One turn moves every row onto another: examples first, then more rows asked
kizuz: [  5 -13  -2  -8  21  -4   9 -14  22  -3  -4  34  -9  10   9 -23  -7  -3
 -15  -6  15 -17   5  22 -14 -19   6   8   0   8   4  17 -15  -7  -5 -35
   0  -2]
tuz: [-23  -7 -17  -7  24   7  12 -17  10  -5 -15   4  16  10  -4 -11   8 -12
  -1  13  -5  16 -10   1  35  -8  -4   6   0   9   7  25  -3  13  -2 -20
  -1  14]
lopa: [  5  -5  12 -20   8   2   7  -4   3 -15 -14   9  -2  11   4 -19 -18   4
   3   2 -13  -9   0  16   8  -1  22  17   8  18  -8  19  26  -5 -23  -1
   2  16]
Vetol: [ -4   4  -5 -29  14   9   0 -13   5 -28  -9  -1  -5   9  -1 -23   9 -11
 -18  17  15   6   5  -3   4   2  15  12  -8  15  16  12  19  -4   5 -20
  -4   6]
mavud: [ -7 -19  -8  -1  16  -5   2 -13  11 -10  -7  11  -1  19  -2 -26 -16  -5
 -18  12   8  -2   4   0  13  -8   9   1   0  11 -38  12 -18   6  -8 -36
   1  17]
petaf: [ 14 -19 -18 -16  11   4  -1 -17  27  -9 -12  17   0  -4  14 -14   9   5
   8  -7  -6  11 -28  -2  26 -15   6  23 -11   4  -5  14  -5  13   2 -15
 -13  12]
Zefo: [  0 -10  -2   0  14  -1 -10  -1  -7 -13 -12  -2  -6  14  12 -11  -6  -1
 -21  -3   4   2 -10  11  11   9  13  24  -2  -1 -22  11  12   4   1  28
  -2   0]
kure: [ -2 -11   3  -2  21  -2   2   7 -11  -6  -9 -22  -5  11  15 -25 -15  -4
  -3   6  10 -14  -1 -10  -8  11   8  -2  10   2   1   6 -15   3   2 -11
  -1   6]
lus: [ -9  -8 -13  -9  25 -18   7 -11  10  -1 -14  22 -28  10  26 -22 -17 -30
  -8  -3   1  16  -8  -1   1   6  23  18  22  -5   2  17   0  -4   1 -15
   5   7]
Lavu: [  9  -4  -1  -3  15  -4  20  -1  -2  -9 -19  12  -5   8  -6 -26 -15  -5
 -27 -10   7  16 -12  41  15 -25  14  20  -2  -7  16  16   0   3  -5 -24
   3  16]
Kabar: [-11   4  10  -9  -5   2   9   7   8   5 -13  28 -25  -2  10 -22   3 -11
 -11 -25  16  -6 -26   8  25  -1  -1  10   8  -9  -2  11   0   1  -9  -2
  -5   8]
lif: [ -1  -5  -6  -1  -8 -15   3   5  -6 -16 -24  22   2   7  -8 -12  -9   7
   2 -14   9 -20 -21  -4  12  -1  31  14  12  15  -4   8   6   9  -3 -19
  12  -4]
Tige: [  7   9 -17 -16  17   0  12 -15  25  -6  -8   8  -3  24   2 -22  -6 -13
 -11 -12 -12   4 -28  -7  25   0  16   5  20  11  13  -2  -9  -9   1 -17
 -13  13]
Femil: [ -9  -9 -14   2  16   1  -6  -4  14 -14  -7  17   6   7  -3 -24  -9  -2
 -30  -5  12   5 -11  -2 -22   9  23   5   5 -13 -19  16 -13   5   0 -21
   7  -7]
Volut: [  3  -4 -19 -14  18  21  -1 -12  -6  -5   5  16   8  25  16 -19 -11   5
   2   7  12   6 -17  19  19 -15 -13   8  -8  -7  -4  19  12 -10   4 -26
  -3  15]
bavag: [ -4 -13   3   0  11   0 -17   2   3   7  -2  21   7  18   3  -9  -8 -19
   0   9  20   2   8  17   5 -19  -4   4  -6  -6  11   9  -4  16   6 -17
  11  -3]
Vil: [  1  -1  -9   4   4   6  13 -14  -4 -14   8  25  -7   7   8 -28 -11 -18
 -15  15  21   8 -29  -1  28  -5  -5  20  20  -3   3 -10 -13   6   6  -4
 -11  10]
seka: [ 19  -1  -1   1 -11  -5  11 -15 -15  -4 -10  22  -6  -7   7 -28   3 -15
   4  -1  12  -8 -15  10  18  -7  33  36  -4   1  -5  20   5   4 -11 -13
  -3  17]

Femil turns into seka
bavag turns into Zefo
Where do these go?
Lavu turns into Vetol
Volut turns into kure
kizuz turns into lopa
petaf turns into mavud

One turn moves every row onto another: examples first, then more rows asked
Vunem: [  3  -9  -7   8   0  -4  28  20   8  -6 -11  14  -9 -14   0  25  12]
gazif: [-13 -12   1 -16 -27   0   1  11   2  11  -2  -7   4   2 -14   5 -11]
Rokir: [  8 -21  -2  -8  -5  -3  12  30  -5  -7 -18  13   5  -6   8  31   8]
visiz: [ -7   5  10   3  17   8   0  10  -3  -4   3  -9 -24  -2   7  -4   1]
zove: [ -8 -12  -1   5 -13   0 -19  11   5  11  15   2   7  -6  10  -1   0]
defe: [  6  -9  -6 -13  -3   4   9   7  -9  -1 -12  -3  12  10 -23 -10  -8]
Vudes: [  0 -23   2   0  -1 -22   6   8  10   1 -19  10   5  -3 -10 -15  -3]
sifa: [  1  -9  -1 -10  -3   6  -2  26 -12  13  -1   1   8   5 -23  18   9]
bazib: [ -1 -10   0  -7 -23   5   2  12  -1 -13  11  -2  12  -4  25   6  -6]
Tipoz: [  0   5  -7   0   2  -3  15  -7   0 -11   5  26  -4   7  10  -2   7]
daro: [ -9   1  15   0  15  -7   6  11   5   3 -10   2 -31  -4  -2   4   1]
ralem: [-10  -6   5  -2  12   8   7  15   0  -5 -18 -13 -29  -6   8   5  -5]
Tas: [-17 -10  -5  -5 -16   7  19  18  -2 -22   4  -4  -6  -2  22   6  13]
kovoz: [  0 -28 -14  -3   8   7  -7  29 -14  -1 -21   0   6  -1   4   9  10]
fele: [ 15  -6   8  -4   1 -18  14   4   1 -12  -1  24  13   3   0  -4   2]

Vudes turns into kovoz
sifa turns into gazif
Tipoz turns into Vunem
Where do these go?
Rokir turns into bazib
visiz turns into daro

